In the rows, zero is written as 128.
The same turns and mirrors carry the whole set onto itself, and each row onto the other rows of its family. Which rows share a family with each named row? Give them in list order.
These 35 rows form 7 families of 5 rows each.
dapi: [109 138 136 143 119 137 155 112 109  97 101 148 144 102 130 100 135]
zoti: [135 100 142 117 152  99 130 163 139 146 154 123 140 156 108 126 115]
fola: [144 107 125 112 155 141  86 140  83 138 161 122 104 120 133 156 132]
Viti: [126 118 145 101 166 125 129 131 104 141 159 122 110 114 124 182 137]
fatig: [ 80 153  92 132 121 128 123 122 146 147 108 108 121 145 159 121 133]
kag: [163 153 134 123 160 158 132 158 108 118  87 147 109  99 150 122 120]
Nar: [151 130 109  91 159 128 106 118  90 139 162 145 111 112 123 150 119]
lum: [171 144 150 128 151 165 111 146  89 112 107 131 124 112 140 107 118]
zibi: [113  79 148 131 155 112 130 156 153 170 135 126 130 135 121 130 106]
Pemi: [107 136 141 161 108 142 139  89 122 136 104 139 127 113 127  99 141]
dira: [100 139 130 154 119 137 124 102  83 117  98 132 145 113 135 101 136]
lisov: [129 128 135 104 179 129 114 133 108 148 167 149  89 118 112 146 130]
Lat: [135  81 141 116 138 114 138 155 148 155 143 110 130 144 127 131  90]
Retef: [128  86 130 129 135 115 137 158 156 154 142 104 137 151 141 133  96]
geler: [126  92 147 111 138 130 132 134 148 170 147  99 132 149 136 136  90]
sofu: [136 113 132  98 159 137 120 120  93 143 160 131  88 102 120 159 134]
bafom: [136 104 135 100 154 137 122 127 101 141 177 124  95 114 124 158 135]
Fasu: [ 86 149 115 117  98 142 121 127 146 153 113 112 124 144 173 120 134]
pok: [ 96 135 131 148 110 127 153 109 112 105 104 152 134 113 127  98 134]
zif: [ 83 145  91 120 121 122 115 136 147 159 111 110 112 151 157 122 127]
mutam: [172 136 130 119 139 162 107 137 121 118  88 149 128  89 147 116 115]
kika: [ 79 133 102 114 106 132 109 132 152 145 117 119 135 150 160 114 123]
peg: [ 84 143 108 132 132 135 115 119 153 179 105 121 113 137 154 108 113]
gota: [ 90 142 110 144 130 125  96 140 140 142  98  93 135 158 148 118 129]
rovik: [168 150 134 111 165 163 131 158  98 123 105 140 112  97 156 127 125]
rusun: [154 159 147 131 170 158 132 154 106 106 105 155 111 109 140 134 134]
lim: [119  98 155 117 133 118 149 148 144 169 136  98 144 148 144 139 102]
zanav: [ 97 134 132 131 115 141 126 102 128 111 108 166 132  99 124  89 125]
ros: [157 145 123 117 166 148 121 156 107 124 105 174 121  98 146 113 105]
pifiz: [101 151 119 149 114 133 148 119 106 104 108 167 144 124 146 103 126]
tobat: [130  91 134 145 140 110 119 140 125 147 155 100 138 161 123 133  95]
Boko: [136 103 148 109 172 142 122 131  98 151 151 128 104 103 128 173 132]
lir: [115 140 130 142  98 140 148 113 111  96 116 164 140 108 150 115 128]
ruf: [167 161 133 122 162 150 133 155 111 105 113 151 116 110 153 150 117]
zusaf: [ 91 135 108 144 137 116 117 148 138 182 104 113 121 151 154 124 146]

Same family as dira: fola, lum, gota, tobat
Same family as pok: kag, Lat, sofu, zif
Same family as lim: Viti, Fasu, lir, ruf
Same family as Retef: dapi, fatig, bafom, rovik
Same family as mutam: zoti, Nar, Pemi, zusaf

The same turns and mirrors carry the whole set onto itself, and each row onto the other rows of its family. Which rows share a family with each named row? Give them in list order.
These 32 rows form 4 families of 8 rows each.
mub: [135  72 231 129 123 135 121  85 153 148  81]
Zan: [111  66 155 110 134  82  99  95 142 127  79]
vobof: [117  64 157 116 129  88 102  77 150 129  77]
fen: [ 94  69 160 113 132  75  97 111 135 128  91]
Bem: [ 89 110 173 134 123 166 135  83 119 136  98]
feko: [121  75 238 141 114 132 124  77 157 148  95]
Zufur: [125  60 175  99  93 113 150 101 155 105 143]
misil: [135  71 226 118 132 133 114 105 141 148  74]
Gazok: [131  59 171  91  99 114 147 110 151 105 135]
liraf: [113  64 163 131 121  87 109  59 158 130  86]
Nabel: [ 91 108 172 129 124 167 133  90 118 136  92]
Maf: [134  56 174  94  99 115 149 103 155 104 138]
gil: [105  81 231 121 128 120 111 137 132 145  93]
nit: [123  75 226 116 137 124 111 127 134 147  81]
rig: [ 81 110 173 138 120 166 135  91 117 136 103]
tisas: [121  59 177  98  94 110 145 111 153 106 147]
gifad: [ 72  74 174 137 116  70 106  92 150 127 116]
govup: [102  78 242 146 110 126 125  87 155 146 111]
paru: [ 80  71 175 142 114  76 110  71 156 128 116]
Bona: [ 89 110 173 128 128 164 130  99 113 136  96]
Lisev: [ 81 114 174 134 122 161 133  96 116 135 101]
goza: [123  61 175  96  97 111 145 116 150 103 141]
posoz: [ 83 113 172 129 124 162 133 100 115 136  99]
Pezu: [ 78  74 168 124 126  69 101 110 140 125 107]
Sugup: [130  60 173  90 100 112 143 113 151 105 140]
Runo: [ 90  82 246 143 115 118 122 108 147 148 112]
sasa: [120  59 175 100  94 111 147 109 155 105 147]
lave: [ 95  66 169 141 113  83 111  58 163 129 100]
Kuz: [128  56 175  99  95 115 148 101 155 106 141]
ler: [ 86 112 174 136 122 164 136  87 118 135 100]
pep: [ 92 110 170 128 125 166 130  95 116 137  93]
tuvu: [ 91  82 240 131 119 116 116 130 137 146 109]

Same family as nit: mub, feko, misil, gil, govup, Runo, tuvu
Same family as Nabel: Bem, rig, Bona, Lisev, posoz, ler, pep

The same turns and mirrors carry the whole set onto itself, and each row onto the other rows of its family. Which rows share a family with each named row? Give them in list order.
These 30 rows form 5 families of 6 rows each.
daf: [ 89 133  80 126 155 124 126 150 152 149 147 126 157 128 112 121 103 152]
Ripov: [162 131 127 101 174 146 153 134 103 138  91 137 153 147 153 110 107  98]
kas: [110 128 107 133 175 144 114 131 110 125 121 155 141 176 143 121 107 106]
Basod: [176 128 107 123 181 191 108 165 125 185 114 152 146 119 121 132 127 191]
nulap: [110 129 114 120 197 148 127 128 110 126 138 154 152 181 129 144 104 124]
kuvil: [191 136  97 128 141 155  99 174 126 145 113 151 137 122 134 130 135 193]
ber: [131 122 117  92 179 138 128 130 113 136 118 139 168 186 120 147 114 103]
lepit: [107 120 104 141 139 126 112 127 113 146 159 112 156 158 109 134  93 137]
Nuben: [150 120 104 107 192 145 166 150 108 144 102 144 121 155 162 137 111 109]
lufa: [197 133 141 112 135 153 117 167 128 187 103 150 141 119 138 127 133 144]
somod: [182 119 135 108 161 167 141 152 121 199 110 142 137 112 141 127 129 113]
kason: [154 126 133 106 161 157 129 147 116 135  81 139 143 143 153 107 134  94]
ver: [124 127 103 149 179 109 119 130 154 158 144 107 161 142 131 127  82 167]
nitab: [139 115  86 131 155 139 116 162 124 151 164  98 127 138 107 115  99 195]
Rar: [172 121 109 100 148 165 106 183 131 165 124 103 139 121 111 130 145 193]
Toge: [115 127 123 126 181 124 131 131 131 142 125 126 159 183 133 172 122 125]
Zeviv: [164 134 110 131 161 164 115 187 136 156 127 151 134 118 121 131 127 211]
renid: [103 121  92 125 187 117 122 135 146 149 163 130 167 145 120 124  89 138]
runi: [163 121 126 136 164 158 136 144 127 144 124  96 155 131  94 117 101 207]
loba: [206 112 139 105 145 155  98 160 125 170 117 149 140 146 144 111 131 124]
povil: [184 127 111  95 180 143 139 152 111 152  96 157 125 159 159 108 103 111]
Geto: [150 116 112 130 165 131 143 166 130 151 151 103 124 121 109 115  96 206]
lati: [188 136 133 108 179 149 109 162 140 191 104 155 141 125 155 108 137 132]
reb: [177 133 118 106 160 162 115 182 123 167 103 130 147 126 117 145 143 203]
vetip: [146 134 119 140 136 134 136 159 145 130 146 116 127 120  95 113 128 189]
zifik: [129 119 120 131 148 137 148 157 135 132 149 102 158 116  93 122 104 189]
pivev: [ 99 112 118  95 174 149 129 147 129 138 136 135 156 184 108 126 115 112]
riduv: [159 104  97  84 170 153 128 154 108 144 101 144 150 163 156 105  93 103]
muke: [179 126 117 100 172 163 103 180 144 172  99 138 128 116 155 101 147 141]
bola: [106 122 109 134 154 120 120 133 129 164 164 116 169 133 115 149  89 152]

Same family as zifik: ber, lufa, Zeviv, renid, povil
Same family as kuvil: daf, loba, vetip, pivev, riduv
Same family as ver: Basod, Nuben, somod, Toge, runi
Same family as nitab: kas, lepit, kason, Rar, muke

The same turns and mirrors carry the whole set onto itself, and each row onto the other rows of its family. Which rows share a family with each named row? Give them in list order.
These 27 rows form 9 families of 3 rows each.
Vuke: [ 97 120 142 147 107 164 147 102 108 113 144 138 143 137 112 132 128  90
 146 133 142 175]
Mez: [108 109 164  95 106 105 145 125 145 128  97 128 161 124 123 121 159 156
 111 114  97 126]
fik: [131 157 116 157 178  93 138 137 125  87 118  99 123 114 101 127 110 154
 126 137 121 110]
lav: [106 102 145  88 115 108 132 142 152 155 111 134 160 119 138 118 155 160
 112 119 119 134]
tuf: [114 117 157  81 121 122 137 132 125 153 108 127 156 131 148 126 165 157
 103 112 120 125]
beda: [146 147 118 165 170  96 114 129 122  96 116 105 119 141  91 138  94 126
 131 119 122 111]
koben: [101 122 133  79 117 115 128 139 139 148 112 133 152 124 138 127 145 165
  97 124 129 105]
Bep: [122 111 153  88 130 111 146 149 150 153 100 128 158 135 133 126 153 160
 110 106 124 119]
Bot: [153 145 125 156 167 110 142 117 109  83 108 110 103 133 103 144 123 150
 122 125 120 103]
Sivoz: [108  96 146  88 131 103 134 134 150 144 109 128 156 132 136 109 162 160
 128 110 141 113]
lam: [133 157 116 163 178 107 145 118 109  97 121 123 122 135  88 142  93 141
 135 112 123 105]
sadez: [107 113 139 145 125 152 145 126  96 119 158 148 128 149 128 136  98  94
 157 127 137 173]
Giz: [154 149 121 158 173  92 123 135 129  96 111 116 119 125 100 124 102 137
 116 124 132  99]
Zala: [ 97 110 146 133 128 146 120 104  98 118 151 147 145 139 131 123  96 106
 165 129 130 182]
fote: [110 121 160 105 135 107 135 136 151 138  79 125 172 128 131 119 154 157
  90 114 126 128]
gifik: [ 97 122 145 140 121 148 166 111 111  99 147 137 126 144 130 140 122  99
 146 146 126 188]
fug: [106 104 152 153 110 149 151 101 116 106 153 138 130 141 125 129  94  90
 151 120 133 165]
doz: [119 154 112 168 172 104 139 108 123  87 117 124 108 129 100 146 111 149
 120 129 129 100]
sona: [111 101 148 153 117 155 144 117 117 124 152 149 150 138 136 132 108  94
 158 126 127 181]
mot: [148 161 108 164 171  98 131 134 123  91 131 116 121 130 101 142  95 144
 116 125 125 119]
numu: [100 106 136 145 106 167 143 107 123 123 163 137 142 147 125 138 126 114
 147 128 138 181]
sus: [110 107 137  91 137  92 129 142 158 153 108 122 159 130 128 120 161 148
  99 117 113 128]
gube: [139 150 111 162 170 109 116 129 115  82 125 115 133 106  99 121  99 133
 124 143 134 104]
Vated: [ 95 109 167  92 129 124 139 135 134 138  90 125 156 131 116 119 156 172
 100 116 116 124]
mamo: [102  94 142 131 129 150 138 120 111 128 154 138 132 145 134 147 112  96
 155 117 139 184]
zupu: [141 155 102 147 161  86 123 127 113  92 119 108 119 142  97 121  96 135
 111 127 147 115]
duz: [ 95  93 150 132 122 164 151 121 107 121 146 149 139 145 132 119  95  95
 152 134 144 151]

Same family as zupu: Sivoz, Zala
Same family as Vated: Vuke, doz
Same family as duz: koben, gube
Same family as fik: tuf, fug
Same family as mot: Bep, sona
Same family as Mez: Bot, gifik

